Some points, one per row:
-15|-47|-62| 25| -9|-19| 48|-15|-34| 19|-15| 13|-19|  7|-23|-51
 -4|-34|-46| 17|-22|-24| 19|-24|-31|  4|  6|-16|  6|  3|-36|-20
 33|-56|-13|-40| 53|109|-61|-33| 16|  4|-24|-74| -8| 53| 33| 10
 -1|-12|-26| -1| -7|-12| -2| -2| -3| -1| -3| 15|-14| 11| -5| -6
 -5|-59|-42| 57|-44|-30| 29|-21|-22| 18|  3|-11|-31|-28|-52|-30
 -3|  8|  0| -9| 16|  2|-17| 12| 10| -5|  7| 10| -7| 48| -3|  7
-12|  3| -8|  2|  8| -3| 32|  4|-27|-13| -2| 12| -5| 21|  5|-20
 15|-20|-11|-35| 48| 61| -8|-31|-19|-19| -5|-34|  0| 58| 22| -5
  1| 44| 60| 13|-20|-14|-33| 17| 37|  2| 18|  7| 10|-75| -3| 33
 -2|-25|-23|  8|  5|-18|  6|-12|-22| -7|  8|  5|-14| 23|-13|-15
  5|-61|-33|-29| 70| 94|  5|-20| -6|  5|-32|-27|-10| 42| 35|-21
  8| 45| 41|-17| -1|-15|-39| 16|  5|-24| 19| 16| 11|  3| -2| 22
  8| 11| -4|-39| 36|  7|  0| -2|-34|-20|  1| 29| 10| 19| 11|  0
  14|-111| -56|  40| -36|  78| -27| -36|  50|  71| -27| -78| -22| -40| -25|  -6
-11|-83|-98| 32|-47| 24| 62|-10| 21| 89|-52|-22|-19| 43| -4|-51
 -9| 28|-10|-26|  0|-11| -3|  4| 10|  5| -9| 10| 14| 20| 28|  8
 -16| -34| -15|  91|-110| -69|  33|  20|  33|  61|   5|  13| -39| -62| -42|  -9
  4|-24|-38|-47| 72| 54| 13|-24|-42|-10|-29| -3|  5| 44| 23|-28
-16|-37|-63|  6|  0|-26| 43|-32|-55|  2| -8| 15| -6| -7|-13|-38
 -7|-39|-41|  8|  0|  6| 37|-12|-31| -1| -9|  0|-19| 23|-11|-38
 24| 46| 96| 15|-12| 18|-64| 49| 80| -6| 26|-12|-12|-24| 27| 59
  1|-42|-43|-30| 49| 60| 21|-15|-20| 19|-30|-11| -5| 44| 21|-34
 18| 42| 76| 27|-51|-47|-71| 20| 62|  4| 31| 11|-19|-82|  1| 66
  8|  1|  8|-24| 37| 39|-21| -1| -6|-16|  4|-13|  4| 21|  7| 13
  0| 67| 67| 19|-51|-60|-21| 39| 45|  3| 12| 25|  9|-41| -7| 37
  8|-30|-14| -6| 32| 44|  2| -7| -6|  0|-18|-15| -9| 41| 16|-18
 -17|  53|  -7|  14| -66|-108|  28|  25|   6|  12|  -2|  46|  21| -22| -14|   6
 16|  1|-23|-59| 60| 42|-17|-21|-43|-23|-13|  2| 32| 15| 21|  6
  7| 40| 86|-11| 31| 32|-44| 32| 39|-36| 29| -2|-12| -8| 20| 40
  1| 12|-38|-66| 53| 38| 18|-18|-47|-18|-25|-16| 33| 83| 24|-25
-12| 20| 22|-16| 28| -2| 18| 11| -9|-35| 22| 17| -1| 38| 23|  7
-13| 14| 10| 42|-54|-74|  8| 14|  4|  9| 23| 18|-15|-41|-30|  6
 -38|  48| -38|  37| -60|-127|  95|  14| -47|  12|   3|  80|  16| -28| -42| -37
-11| 32| -1| 28|-58|-69| 13|  7|  2| 13|  2| 19| -2|-31|-19|  1
 -4|-53|-37| 28|-17| 18| 35| -4| 22| 54|-31|-29| -1|-12|  0|-24
 18| 18| 44|-28| 28| 43|-75| -3| 34|-14|  5|-33| 28|-17| 10| 44
  2|  5|-17|-14| 11|  4|  6| -4|  1| 12|-13|  2| 14| 18| 14|  5
 17|-51| 11| 32|-25| 16|-31| -1| 43| 17| 11|-17|-62| 15|  7|  8
 -4|-43|  8| 61|-42|-11|-14|-12| 26| 24|  7|-17|-30|-84|-25| 11
-13| -5|-20| 23|-46|-39| 24| -4| -2| 23| -2|  8| 14|-32|-20| -1
-14|-24|-21| 33|-38|-29| -8| -1| 19| 35|  9|  5| -4|-50|-36| 14
-15|-20|-61|-20| 24| -3| 31|-24|-37|  7|-18|  9| 24|  7|  5|-25
 11|-85|-50| 39|-22| 43| -6|-33| 22| 60|-30|-49|-10|-45|-13|-15
 -3| 43| 69| 45|-49|-45| -3| 35| 40|  8| 18| 18|  2|-55| -6| 19
 -4|-11| 20| 44|-36|-13|  1| -6|  6| -7| 23|-20|-21|-24|-17|  8
-17| 21| 27| 46|-49|-67| 15| 16|  9| 11| 18| 22|  7|-65|-31| 13
  5| -5|-19|-48| 45| 30| -6| -7|-15|-15|-18| 17|  7| 37| 41| -5
-19|-22|-26| 53|-57|-68| 45|  7| -1| 23| 15| 25|-23|-15|-32| -9
 18|  2| 48|  9|  6| 25|-59| -5| 29|-17| 27|-36|-14|-21| -4| 31
-33|  4|-80|-13| 16|-37| 98| -4|-72| -8|-22| 29| 22| 65|-15|-71
-13| -6| 11| 42|-42|-25| 16|  6| 12| 16| 10| -8|-11|-44|-24|  7
 -6| 32| -4|-74| 92| 61| 31|  4|-44|-38|-17|  4| 29| 77| 38|-30
 -8| -7|-38|-27| 26|  6| 31|-23|-56|-22| -1| -3| 11| 60|-17|-27
 -7| 13| 21| 44|-81|-63|-14| 14| 39| 21| 12| 20|-18|-59|-18| 27
 -7| 22|-39|-49| 44|  1| 15|-23|-50|-14| -9| 15| 44| 14| 11|-19
 11|-51|-15| 28|-11| 24|-18|-13| 30| 45|-22|-27| -9|-31| -9| -1
 10| 34| 62|  7| -5| -4|-35| 25| 40| -7| 15| -5| -1|-14| 16| 34
 15| 18| 36|-33| 23| 35|-25| 11| 23| -5| -6|-12| -1| 28| 29| 20
  1|-39| -6| 10| 26| 22| 27|  5| -5| -6| -3| -4|-24| 29|  3|-16
 -33|  12| -79|  35| -73|-127|  79| -12| -61|  10|  -2|  63|   7| -12| -58| -40
 -9|127|111|-34| -6|-91|-22| 59|-10|-71| 48| 53| 49|-21|  0| 48
 -9|127| 92|-22| -8|-70|-19| 53|  7|-64| 50| 54| 20| -8| 12| 52
 -33|  62| -35|  21| -78|-124|  66|  13| -34|  -2|  17|  49|  30| -14| -41| -15
 13|-44|-25| 23|-43| 14|-43|-15| 32| 51|-17|-22| -8|-48|-30| 12
 -2|-33|-40| 37|-26|-48|  9|-28|-34|  0| 13|  9|-28|-12|-52|-20
-35| 41|-27|-10|  0|-65| 81| 14|-39| -9| -6| 45| 36| 26| -5|-32
 -9|-28|-22| 10| -3|  0| 43| -1|-29| -3| -6|  4|-16| 56|  0|-33
  4|124| 92|-94| 84| 17|-43| 37| -7|-84| 37| 26| 35| 79| 54| 55
 -1| 12|-27|-38|  5| 19|-11|-15| -8|  1| -9|-29| 45| 27| -5|  0
 20|-22| 35| 31|-21| 24|-57| 10| 51| 25| 11|-20|-31|-43| -6| 35
  2| 44| 16|  1|-20|-34|-12| 13| -2| -5|  3|  6| 11|-20|-20|  6
  4|-96|-80|-10| 41| 88| 11|-50|-27| 29|-37|-60|  7| 11| -6|-46
 10|-48|-41|-25| 40| 47|-24|-32|  1| 21|-12|-23| 12| -5|  9|  5
-11| 11| 12| 27|-27|-40| 27| 20|  0|  1| 10| 18| -8|-14| -7|  3
  9| 43| 33|-58| 63| 39| -1| 12|-29|-55|  7| -1| 29| 69| 27|  1
 23|-58| 36| 45|-30| 63|-59|  8| 81| 25| 13|-59|-45|-22| -3| 37
24 more points follow, each with its number after it:
  2|-99|-32| 78|-53| 36|  8|-15| 33| 53| -9|-54|-44|-41|-31|-20 0
-19|-20|-91| -8|-13|-22| 68|-12|-23| 40|-38| 13| 17| 46| -3|-51 1
 13| 13| 24|-13|  1|  4|-45| -4| 14| -3| 17|-12|  5|-16|-19| 22 2
 -8| 88| 73|  9|-28|-94| 22| 39| -4|-41| 31| 47|  3| -7|  5| 12 3
 -14| -58|-112| -17|  14|  -5|  55| -52| -72|  14| -34|   3|  19|  14| -27| -57 4
-20|  9|-26| 34|-44|-84| 72|  8|-27| 16| -7| 27|  5|  8|-31|-34 5
-15|-25|-92|  2|-30|-23| 34|-33|-32| 37|-22| -9| 25| -2|-46|-38 6
-20| -2|-25|  7| 11|-29| 38|-14|-45|-14|  1| 21|  8|-27|-13|-23 7
 -7| 37|-29|-72| 63|  9| 26| -8|-40|-26|-22| 27| 21| 61| 41|-16 8
 10| 28| 49| -6|  1|  2|-57|  5| 33|-18| 27| -7|  5|-14|  8| 50 9
  3|-33|-39| -2| -8| 25| -4|-13| -4| 13|-10|-18|-17| 27|-15|-16 10
  8|-39| -7|  8| 15| 41|-24| -6| 10|  0| -1|-14|-16|-11| -8|  6 11
 -8| 73| 75|-18| 17|-23|-25| 21| -7|-54| 46| 17| 19| -9|  0| 35 12
  7| 34| 47|-53| 52| 78|-41|  8| 12|-37|  1|-42| 16| 39| 16| 15 13
  12|-122| -91|   3|  31|  92|  -3| -53|  -9|  45| -45| -51| -34|  27|  13| -39 14
 -3| 43| 39|  8| -2|-59|  0| 16| -6|-23| 20| 40| -3| -8|  1| 19 15
 13|-68| -7| 43|-34| 35|-45|-14| 59| 56|-13|-35|-16|-72| -8| 22 16
  -4|-124|-111|  30|   8|  20|  18| -59| -23|  44| -24|  -4| -38| -31| -17| -34 17
 19| 40| 64|-31| 36| 42|-42| 21| 18|-39|  9|-13|-14| 30| 30| 25 18
  8|-45|  0| 39|-36| 17|-31|-13| 41| 42| -3|-32|-30|-53|  1| 14 19
 16|-19| 57| 51|-44| 41|-78| 10| 73| 19| 24|-57|-34|-65|-17| 46 20
 12| 55| 58|-10|-13|-21|-52| 19| 33| -5| 22|  6| 23|-44| -3| 47 21
  3|  7| -7| -7|-13| -6|  1| 10| 18| 16|-20| 15|  4|  4| 23|  2 22
 -6| 26|  0|-40| 65| 13| 27| -9|-63|-61| 16| 16| 28| 43| -3|-27 23
Which two of these numbered points are nearest to each point below, ignoring the 3 directions in which the first points spread most? Their numbers follow each, nearest first.
 -8| -5|-40|  3|  0|-32| 26| -3|-27| 10| -8| 31| -4|  9| -5|-24 > 14 15
  7|-48|-21| 43|-53|  6|-28|-11| 38| 44|-10|-30|-28|-16|-22|  3 > 10 9
 -9|-35|  5| 54|-38|-16| -2| -7| 12| 16| 18|-14|-26|-42|-33| 12 > 12 11
 15|-18| 32|  7|  4| 43|-32|  2| 29| -4|  9|-18|-20|-19|  6| 15 > 11 0
-12| 20|-24|-60| 71| 10| 23| -6|-36|-23|-18| 31| 34| 25| 30|-14 > 16 8
-21| 10|-66| 10|-26|-76| 60|-15|-64| -1|-10| 26| 20|-30|-43|-40 > 4 21
 28| 26| 63| -8|-15| 37|-85| 11| 70| 12| 15|-34| 16|-60|  9| 59 > 21 6
 14|-19| 19| 10|-10| 38|-46| -4| 26|  3| 11|-27|-29| -1| -5| 18 > 10 18
-20| 46| 54| 61|-64|-77| 35| 40| 16|-11| 28| 21|  3|-57|-38| 11 > 0 13
-19| 53|-46|-42| 10|-55| 81| 10|-57|-10|-25| 51| 41| 54| 27|-31 > 22 1
-18| 52|-12|  5|-48|-73| 29| 31| 27| 31| -9| 31| 30|  0| -8|  7 > 1 22
-23|-34|-70| 44|-62|-64| 76|-20|-30| 34|-20| 14| -1|-25|-19|-41 > 19 14
 16|-73|-22| -4| 32| 65|-12|-32| -1|  7| -7|-29|-36| 32| 14| -8 > 15 14
-15|-40|  3| 96|-88|-63|  3| 12| 29| 39| 23| 18|-50|-86|-57| 11 > 11 15
-10| 25|-12|-17|  5|-55|  7|  6|-22|-16|  9| 49|  9|-15|  0|  3 > 17 14
-23| 34| 37| 48|-42|-64| 43| 26|  5| -9| 36| 26|  4|-26|-36| 10 > 0 12
 11| 63| 52|-33|  4| -1|-68| 14| 29| -6|  5| 10| 28|-49|  7| 44 > 21 16
  5|  2| 38| 32|-50|-28|-60| -5| 29|  3| 31|-23|-13|-61|-35| 35 > 2 9
-10|-11|  0| 47|-36|-62| 23| 13| -8| -2| 22| 36|-18|-33|-45|  1 > 11 15
 -8|127| 31|-99| 48|-44|  5| 23|-52|-71|  8| 52| 65| 70| 37| 12 > 21 19
-15| 44| -5|-24| 27|-30| 40| -9|-58|-31|  0| 38| 31|-15|  3|-22 > 7 4
  9|-94| 12| 72|-24| 49|-13|-16| 30| 27| 10|-49|-53|-68|-22| -7 > 23 12
 -3|  9| 13| 29|-46|-45|  3| 13| 15|  2| 14| 23|-21|-32| -4| 15 > 14 19
-13| 57| 10|-38| 39|-25| 38| 27|-31|-30|  1| 28| 28| 56| 13|-11 > 5 18
  39|-127| -45|  23|  16| 127| -78| -58|  60|  56| -28|-110| -59| -11|   7|  18 > 9 14
 32| 39| 78|-57| 82| 81|-74| 18| 21|-46| 11|-19| -8| 45| 56| 34 > 18 15
  5|-59|-28| 31|  4|  4| -1|-25| -8| 15| -3| -1|-37|-13|-15|-11 > 15 11
 18|-31| 34| 67|-66| 16|-47|  3| 57| 26| 14|-38|-28|-62|-25| 25 > 20 0
 26| -3| 74|  0| 10| 54|-67| 23| 33|-39| 35|-29|-49| 33| 19| 36 > 18 0
 13|  9| 64|  0| 42| 35|-24| 11|  3|-39| 20| -7|-12|-16|  6| 12 > 23 7
 18| 13| 47|-30| 52| 47|-52| -1| 10|-29| 11| -6|  7|-23| 27| 34 > 7 4
 -40|  50| -20|  28| -49|-122|  65|   8| -50| -23|  26|  48|  33| -20| -60| -30 > 12 20
-27| 39| 11| 16|-11|-44| 72| 22|-39|-29| 10| 23|  4|  5|-19|-33 > 0 3
  9|  4|-41|-77| 72| 34|  6|-27|-59|-47|-10| -2| 11|114| 15|-21 > 10 9
  3|-13| -7| 10|-22| 13|-21|-14| 14|  8|  4|-27|  1|-19|-30|  6 > 2 20
 -7| 42| 15| 20|-36|-83|  7|  4|-14| -9| 26| 35| 18|-39|-37| 11 > 2 4
  1|102| 77|-47| 20|-27|-66| 31| 25|-36| 32| 26| 44|-21|  7| 65 > 21 6
 11|104| 65|-59| 14| -7|-43| 21|  8|-55| 22|  3| 27| 38| 29| 44 > 10 9
  1|-55|  5| 57|-11| -6|-12|-17|  2| -5| 25| -4|-51|-49|-32| -2 > 23 12
 -9|-10| -9|-16| 37| 44| 23| -5|-21|-13| -5|-24|  7| 48|  4|-27 > 0 20
 -4|103| 64| -9|-48|-68|-25| 19|  0|-33| 34|  8| 45|-31|-25| 30 > 6 2
 16| 33| 64| 18|-44|-12|-55| 22| 58| -2| 27|-17|-11|-21|  3| 55 > 10 9
 35|-44| -1|-29| 41| 69|-64|-18| 25|  8|-19|-33|-26| 41| 48| 17 > 14 8
 -1|-22| 16| 43|-25|-19|-11| -1| 35| 22| 18|  3|-23|-37|-15| 25 > 15 11
-11| -2|-26| 38|-42|-56| 42| 12|-15| 12| -3| 35|-19| -7|-22|-25 > 18 14
 -3| 24|-40|-77| 73| 37| 39|-24|-69|-40|-25|  4| 41| 73| 38|-40 > 19 16
  2|-65|-15| 56|-31|  1| 26| -7| 21| 33| -9|-16|-32|-13|-10|-15 > 3 5
 13| 45| 41|-55| 44| 40|-55|  0| 11|-20|  4|-10| 35| -6| 33| 35 > 21 16
-17| -6|-19| 42|-60|-64| 54| 10| -6| 22|  1| 18|  1|  0|-27|-21 > 5 3
  1|  3|  2| 12|-39|-14|-10|  1| 17|  0| 22|-22| -1| 20|-31|  2 > 10 20
-26| 89|  6|-29| -2|-73| 54| 14|-59|-41|  8| 28| 50| 29|-13|-28 > 13 20
 -1| 89| 69|-46| 38|-15| -7| 33| -4|-53| 19| 21| 31| 40| 21| 24 > 5 0
  3| -1|  8| 37|-38|-44|-32|  6| 33| 22| 21| 11| -5|-49|-28| 33 > 9 2
  -5|  20|  53|  72|-119| -63| -24|  21|  68|  36|  25| -23|   1| -87| -41|  44 > 13 20
 12|  6|-22|-97|127| 79| 35|-17|-91|-57|-30| -7| 12|127| 66|-51 > 3 18
 15| 63| 67|-39| 42| 20|-20| 26|  7|-42| 13| -9| 20| 48| 32| 13 > 5 3
  8|-55|-36| -4| 20| 59| 10|-12|  9| 28|-30|-28| -5| 36| 13|-25 > 5 22
 11| -9|  4|  2| -2| 14|-17| -3|  8| -8| 12|-31|  3| 14|-14|  4 > 20 10
  4|-19| -6| 11| -3| 12| -5|-12|  7|  3| -2|-25|  3|  1|-11| -8 > 20 9
  8|-35|-10| -7| 13| 21|-21|-20|  3| -2|  0|-17| -6| -8|  2| 12 > 9 11
  1| 30| 38| -2|  0| -6|-13|  5| -3|-27| 15| 14|  1|-42| -1| 15 > 7 11
-24| 83| 22|-24|  2|-49| 40| 27|-21|-31| 29| 31| 39| 23|-13| -4 > 13 20
 16|-40|-27|-27| 63| 72| 11|-16|-15| -9|-32|-18| -7| 63| 44|-32 > 3 18
 29|-19| 30|-26| 41| 77|-69|-11| 25|-13|  4|-36| -5|  9| 17| 30 > 9 11
-16| 58| 43|-10| 11|-45| 35| 17|-38|-37|  9| 46| 26|-15| 17| -6 > 7 19
-16|-53|-50| 46|-55|-37| 46|-10| -5| 46|-14|  4|  3|-47|-32|-24 > 16 19
  0| 22| 16| -5| 14|  2|-24|  9|  5| -2|  7| 17|  0|-11| -8| 12 > 11 14
-13| 36| -4| -5|  3|-45| 46| 21|-27|-14|  2| 27| 10| 45|  4|-19 > 5 18
 21| 78| 80|-90| 92| 60|-53| 10|-21|-78| 14|-18| 38| 68| 48| 22 > 20 13
 -8| 92| 82| 24|-64|-77|-21| 54| 57|  6| 23| 30| 32|-52|-14| 55 > 1 22
  0| 54| 48|-16| 18|-26| -1| 10|-34|-55| 21| 22| 24|-13| -5|  9 > 23 12
 25|-34| 26|  4| -1| 67|-61|  5| 73| 35|-23|-34|-37| -1| 40| 33 > 22 8
 -1| 58| 45|-59| 59| 11|-31| 22|  2|-47| 17| 24|  9| 52| 42| 26 > 14 15
  7|-28| -1| -3| 26| 35| -9|-27|-35|-29|  4|-21|-14|-10|-12|-12 > 23 12
Here are 24 other points, each followed by its number:
-14|  7|-18| 37|-40|-48| 49| 14| -9| 13| -1| 15|  4| -1|-30|-28 0
-24|-48|-69| 18|-13| -9| 64|-22|-27| 22|-23|  4|-14| -3| -1|-45 1
  7| 60| 60|-15|  2| -7|-23| 29| 21|-25| 15| 12|  4|-10| 18| 25 2
  6|-61|-53| 16| -4| 45| 30|-11|  2| 45|-38|-26| -9| -2|  2|-30 3
 10|-13|-15|-51| 62| 80|-20|-32|-21|-10|-18|-37| 30| 15| 11| -9 4
 12|-53|-29| 14|-18| 45|-26|-35|  3| 26|-13|-66| -3| -3|-24|-10 5
 -7| 71| 17|-47| 30|-16| 29| 25|-26|-29|  0| 26| 44| 49| 20| -1 6
  1|  1|  0| -1| -1|-16| -6| -2| -4| -3|  1|  1| -1|  6|-10| -3 7
 -17| -91|-103|  82| -68| -60|  69| -41| -19|  58| -18|  -5| -28| -32| -41| -47 8
-19| 20| -4| 18|-14|-41| 29|  8|-28| -1|  9| 23| 24|-42|-46|-11 9
 -6| 19|  4| -7| -3|  4|  4|  5| 15|  4|-11| -4| 13| -1| 23|  2 10
 -9| 41|  7| -8|  6|-46|  7| -7|-40|-28| 13|  8| 28|-32|-35| -3 11
-11|-39|-67|-31| 50| 26| 73|-34|-89|-36|-17|-16| -4| 96|  7|-71 12
-12|  6|-52|-53| 51| -6| 38|-20|-61|-11|-23| 34| 35| 16| 12|-33 13
-19|-24|-43| 38|-58|-42| 20| -8|  3| 38|-11| 19|-11|-34|-12|-10 14
  8|-62|-15| 68|-68| 15|-11| -9| 45| 50| -6|-33|-45|-49|-14|  3 15
 24| 37| 68|-59| 66| 98|-61| 13| 23|-40|  7|-37| 20| 33| 37| 32 16
  2| 31| 55| 11|  1|-22|-26|  0|-18|-38| 36| 11|  2|-46|-31| 14 17
 11| 11| 53| 53|-62|-26|-37| 15| 45|  7| 25|-11|-13|-75|-20| 28 18
 11| 96| 81|-25|  2|-46|-50| 46| 21|-37| 39| 54| 14| -3| 11| 67 19
  6| -6|  5| 13|-14|-23|-30| -2|-14| -8| 23|  8|-18|-11|-38|  6 20
 22|-53|-25|  6| -4| 56|-16|-14| 26| 25|-20|-33|-25| 25| 11| -6 21
 16|-49| 27| 47| -7| 27|-28|  2| 42| 18| 18|-32|-37|  8| -7| 17 22
  1|-30|-24| 14|-16|  6|-19|-14| 15| 23|  3|-20|-11|  1|-17|  3 23
The same question for these:
-11|-12|-15| 38|-57|-27| 11| -4| 29| 43|-10| -7|-11|-46| -7|  7 > 10 14
  2| 25|  6|-28|  7| -4|-11|  1| -4|-15| -1| 16|  6|  6| 23| 20 > 14 2
  5|-25| -6| 36|-58|-16|-21|-14| 17| 14| 18|-27| -2|-27|-34|  9 > 5 23
  5|-43|-26|-10| 44| 28| 18| -3|-18|  6|-22| 20|-25| 20| 31|-20 > 1 2
-14|-48|-74|-45| 77| 56| 78|-38|-78|-22|-28| -6|  1| 80| 29|-67 > 1 15
  22|-117| -36|   8|  55| 101| -15| -65| -18|  12| -15| -64| -35|   7|  -2| -27 > 17 18
-11| 37| -9|  1|-10|-25| 43| 16|-25|-15|  3|  0| 21| 36|-11|-25 > 0 16
  5|-78|-44| 28|  1| 46| 11|-34|-19|  9|-11|-33|-37| 21|-18|-35 > 12 22
 17|-15| 24|  4|-19| 26|-61|  7| 59| 28|  3|-20|-17|-31| 12| 35 > 14 19
-13| 74| 31| -7|-18|-74| 13| 31|  4| -7| 19| 38| 36|  6| -6| 21 > 6 23
  2| -2|-16|-22|  8| 19|  4|  1| -1|  9|-14|-11| 15| 38| 11| -7 > 6 21
  5| 72| 53|-42| 34|-22|-33|  6|-29|-73| 39| 20| 13| 27|  3| 17 > 20 7
 -8|-52|-53| 26|-23|  6| 42|-13|-19| 21|-16| -6|-31| 19| -4|-34 > 15 21
 -1|-18| 24| 22|  6| 13| -3| 21| 24| -4| 18| -7|-26| 41|-10| 12 > 22 0
 11|-22|  9| -5| 36| 26|-16|-23|-22|-18|  8|-11| -9|-12| -5| -4 > 17 18
  1| 31| -6|-48| 42| 23| -4|-10|-33|-22| -9| -5| 45| -3|  3| -6 > 4 9
 -9|-40|-42| 44|-53|-61| 30|-20|-10| 16|  4|  7|-22|-27|-19|-16 > 8 7
 -6|-65|-46| 67|-48|-35| 23|-19|  5| 39| -8|-10|-28|-34|-49|-29 > 7 18
  1|-48|-49|-25| 63| 58| 46|-37|-56|-22|-21|-11|-13| 51| 26|-47 > 1 18
  6|-14|  1|-18| 16| 50|-22|-22|  3| -2|-11|-30| 15|-19|  1|  5 > 4 18
 -6|-11|-56|-62| 86| 37| 29|-44|-94|-36|-12|  4| 40| 21|  1|-42 > 11 17
  4| 18| 29|  5| -1| 31|-22|  4| 26| -5| 16|-30| -3|-15| -3|  6 > 16 18
 -3|117| 84|-19|-34|-68|-33| 50| 36|-17| 31| 43| 38|-31|  3| 60 > 6 10
  7|-42|-18| 32|-52| -5|-33|-17| 37| 35| 10|-28|-21|-21|-26| 18 > 23 7
 -9| -2|  2|  1| 16|  3| 18| -3|-12|-19| 14|  3| -7|  1| 19|  0 > 1 8
 20|-86|-54|-37| 59| 98|-34|-38|  4| 26|-30|-30|-16| 50| 23| -6 > 19 14
-20|-11|-31| 36|-39|-60| 70|  8|  0| 41|-19| 27|  1|-23|-11|-23 > 3 10
 -8| 24|-13|-18|  0|-18| 37| 14| -8| -7|  1| 26|  5| 57| 11| -5 > 21 15
-11|  9| -5| 19|-37|-43| 22|  2| -4| -6|  3| 13|-10| -6| -2| -3 > 15 8
 13|-23|  3|  6| 19| 26| -7|-17| -9| -6| -5|-20| -9|-21|  0| -5 > 18 7
   0|-127|-101|  21|  20|  79|  48| -52| -37|  34| -37| -56| -40|  58|  -2| -73 > 12 22
 -5|-22|-20| -5| 44| 13| 21|-18|-38|-18|  5|  5| -9| 21| -4|-15 > 8 7
 -8|-22| 17| 32|-13|  8|-19|-18|  5|  0| 22|-11|-15|-69|-25| 10 > 17 9
 -8| 25| -1|-14| -1|-33| -2| -9|-37|-16| 10| 25| 35|-64|-25|  6 > 11 4
 12| 48| 27|-69| 98| 16| 13| 12|-47|-53|-14| 45| 16| 79| 78| -7 > 1 2
  6|-23|-20|-10|  2| 59|  0|-24| -5| -2|-16|-62|  4| 36|  5|-16 > 5 16
-18|-10|-45| 17| -7|-52| 65|-24|-81|-21| -1| 13| -1| 23|-32|-56 > 12 18
 20| 59| 57|-31|  8|-32|-50| 41| 33| -4| 14| 64|  6| -8| 19| 54 > 19 14
 -1|-13|  6|-12| 33| 31| 16|  5| -5|-34| 17| -2|-23| 71| 15| -6 > 22 12
 -5| 32|  7|  9|-42|-41| -1| 16| 14|  1| 15| -4| 13| -1|-23| 18 > 23 6
 -14|  52|  17|  47| -94|-102|  -4|  20|  31|  17|  25|  27|   7| -69| -47|  30 > 23 7
 -2|-19|  8| 13|  3|  9| -5|-19|-13|-16| 16|-23|  2|-10|-34| -5 > 17 18
 11| 46| 28|-26| 13|-12|-23|  7|  4|-11|  1| 30| 17|-41| 12| 27 > 13 4
  35|  46|  92| -66|  62|  96|-101|   6|  50| -27|  10| -46|  38|   0|  33|  65 > 4 16
-17| 72| 42|  3| -8|-84| 33| 26|-33|-45| 28| 44| 19|-24|-15|  0 > 18 7
  0| -9|-13|  9|-11|-13| -7| -6|  3| 17| -9| -2|  1|-10| 17|  3 > 14 10
 17|-30| 30| 10|  4| 67|-46|  4| 43| 13|  4|-49| -2| -9|-12| 26 > 16 0
 -1| 52| 46| -4|  4|-37|-13| 25| 11| -3|  6| 33| 24|-62| -4| 22 > 13 9
  6|-27|  4|-29| 50| 76|  7|-16|-19|-40| -1|-45|-25|106| 38|-18 > 12 22
  5|-30|-20|-20| 50| 48|-27|-30|-14| -9|  2|-13| 11| -8| -1|  9 > 11 9
  8|-45| 15| 36|-31| 35|-24| -8| 44| 26|  6|-57|-17|-30|-24|  6 > 16 0
-34| 46|-48|-27| 20|-86| 75| -6|-80|-27|  1| 77| 48| -4|-21|-39 > 13 4
-12| 70|-34|-79| 46|-32| 36|  4|-54|-32|-19| 57| 46| 62| 27|-16 > 14 10
 -6|-20|  0| 62|-73|-63|  5| -1| 16| 32| 11|  1|-20|-60|-48|  1 > 7 18
-11| 19|-36|-50| 58| -4| 42|  4|-42|-11|-21| 43| 27| 14| 18|-21 > 13 3
 -1|103| 33|-71| 19|-22| -1| 29| -3|-41| -6| 41| 50| 25| 46| 19 > 10 14
-14|-45|-55|-21| 55| 71| 47| -7|-14| 13|-32|-15|  3| 54| 27|-45 > 3 1
 28|-41| 11| -6| 39| 77|-44|-20| 14| -5| -9|-43|-14|-15| 14|  9 > 18 7
-13|-14|-70|-24| 38|-18| 60|-30|-92|-39| -2| 28|  6| 63|-20|-52 > 20 7
-19| 88|  1|-12|-25|-83| 23| 12|-37|-28| 17| 43| 34|-29|-18|  6 > 4 18
 27|-19| 63| 18|  4| 60|-90| -2| 61|  3| 24|-43|-16|-68| -8| 53 > 9 11
 12|-15| 34| 48|-49|-39|-30| 15| 52| 33| 20| 21|-37|-66|-14| 34 > 19 7
  9| 17| -5|-12|  1|-16| -8| -7|  2| 12|-19| 14| 14|-40| 22|  4 > 13 14
 10| 20| 31|-56| 70| 69| -3| -4| -5|-33|-15|-18| 15| 43| 63| -1 > 1 2
 25|-38|-11|-26| 47| 96|-32|-33|-18|-15|-11|-56| -4| 11| 15| -2 > 18 11
 11|-25|-14| -9|  6| 54|-14| -3| 21| 23|-17|-28| -1|  5| 27|  4 > 10 3
 -7| -2| 15| 20| 18|-27|  4| -2|-20|-19| 21| 16|-10|-21|-16|  6 > 17 8
 -7| -4| -2| 15| -7|  2| 17| 14| 21| 23| -8| -8|  9|-10|-18| -9 > 6 0
-16| 15|-40| -5| 10|-45| 50| -7|-50|-10| -5| 40| 23| -2|-25|-37 > 9 18
 11| -5| 31| -4| 15| 39|-39| -7| 19| -5|  5|-37|-10|-12|  8| 11 > 18 7
 17|-34| 26| -6| 50| 95|-35|  1| 39| -3| -4|-28|-31| 18| 48| 20 > 1 15
-14| 17|  7| -7| 23| -6| -1|-16|-33|-36| 33|  1| 22| -2|-36|  4 > 17 11
 -2| 77| 32| -4|-17|-86|-17| 37| 18| -2| 12| 62| 31|-55|  0| 36 > 13 14
 16|-69|-30|-25| 60| 85|  6|-25|-15|  1|-21|-40|-17| 81| 28|-24 > 22 21
